(in the rows, 128 means zero)
The rows below come in pairs that one turn or mirror swaps. Which row does each named row swap with?
The rows were stretched afterwards, more along some directions than others.
zonub: [220 161 149 126 113 107 155 144 168 150 136 162  99  98 102 109 168]
Napi: [196 138 136 113 112 149 141 146 161 111 142 139 122 134  90 164 164]
mife: [160 128 134 126 130 195 136 157 102 117 108 114 124  99 133 148 131]
Biz: [137 122 136 150 122 120 150 172 128 160 104 137 111 132 135  95 148]
gafi: [125 114 152 158 122 156 147 180 103 133 115 128 115 115 150 125 143]
rafu: [127 130 130 129 131 142 138 141 124 133 102  97 141 132 145 142 129]
nulo: [162 140 134 135  88 148 140 157 117 136 117 122 124 110 134 123 170]
Zodo: [153 168 152 128  63 133 126 151 127 142 116 102 138  87 123 133 140]
ril: [117 147 118 134 164 157 130 157 109 141 122 147 128 129 120 136 135]
zaz: [140 145 155 129  75 136 130 141 141 106 118 128 143 132 110 166 133]
nakiz: [162 144 132 134 106 131 122 123 117 138 128 108 121 105 114 149 127]
mok: [123 143 133 122 100 155 139 164 123  92 114 121 146 118 128 165 135]
les: [176 116 172 143  98 124 134 130 151 123 145 129 124 119 132 163 157]
liku: [193 140 157 137  89 127 155 169 151 143 118 146 104 116 112 113 159]
Fad: [133 164 131 132 126 166 143 174 124 113  99 157 136 107 121 131 147]
Mabit: [147 175 135 115  99 101 134  98 160 108 129 144 147 110 116 132 132]
bef: [180 176 129 121 149 170 136 145 122 121 121 155 120  86 100 143 166]
gim: [195 145 143 122 165 137 145 122 155 139 148 154 111 125 102 138 150]
nates: [162 129 164 149  89 119 127 134 125 126 145 140 114  98 141 125 137]
ris: [146 146 114 119 149 162 125 149 108 149 115 122 131 125 122 112 137]
zok: [110 129 136 124 124 183 116 149 104  86 118 131 140 121 131 195 139]
Sez: [170 146 148 104  94 163 138 132 140  95 106 119 135 106 127 152 150]
Fudev: [172 113 154 144 127 110 147 139 145 135 145 161  92 123 127 124 153]
kede: [115 161 130 126  65 139 126 167 122 124 103 114 147 118 121 136 126]
matov: [189 152 143  98  93 154 132 131 150  92 132 146 133 117 110 172 158]
gos: [154 180 136 111 135 170 140 154 126 109 112 154 145 105 116 157 141]
misup: [178 158 147 131 147 130 138 119 146 124 144 173 124 111 119 154 149]
ref: [171 137 150 118  75 133 142 145 147 135 120 127 120 121 107 150 157]
Bepa: [182  93 150 151 126 169 140 152 128 131 139 118  98 110 125 142 155]
ked: [125 116 139 110 119 141 124 148 111 110 111 118 138 113 129 147 144]
fem: [115 159 137 109  91 149 136 134 124 101 100 122 150 111 130 170 123]
fur: [161 152 147 130 107  96 150 152 141 138 111 140 105  84 118  91 154]
Meva: [158 149 138 101 109 158 138 146 114 113 109 112 141 115 133 169 145]
relu: [180 126 154 130 100 123 134 156 142 158 135 121 112 100 105 110 141]
pugev: [141 123 133 126 143 132 135 144 130 146 129 107 124 102 124 120 129]
vadez: [150 128 139 120 102  95 130 138 144 148 129 113 111 122 115 131 138]

Swapped with fur: bef
Swapped with ked: nakiz
Swapped with vadez: zok

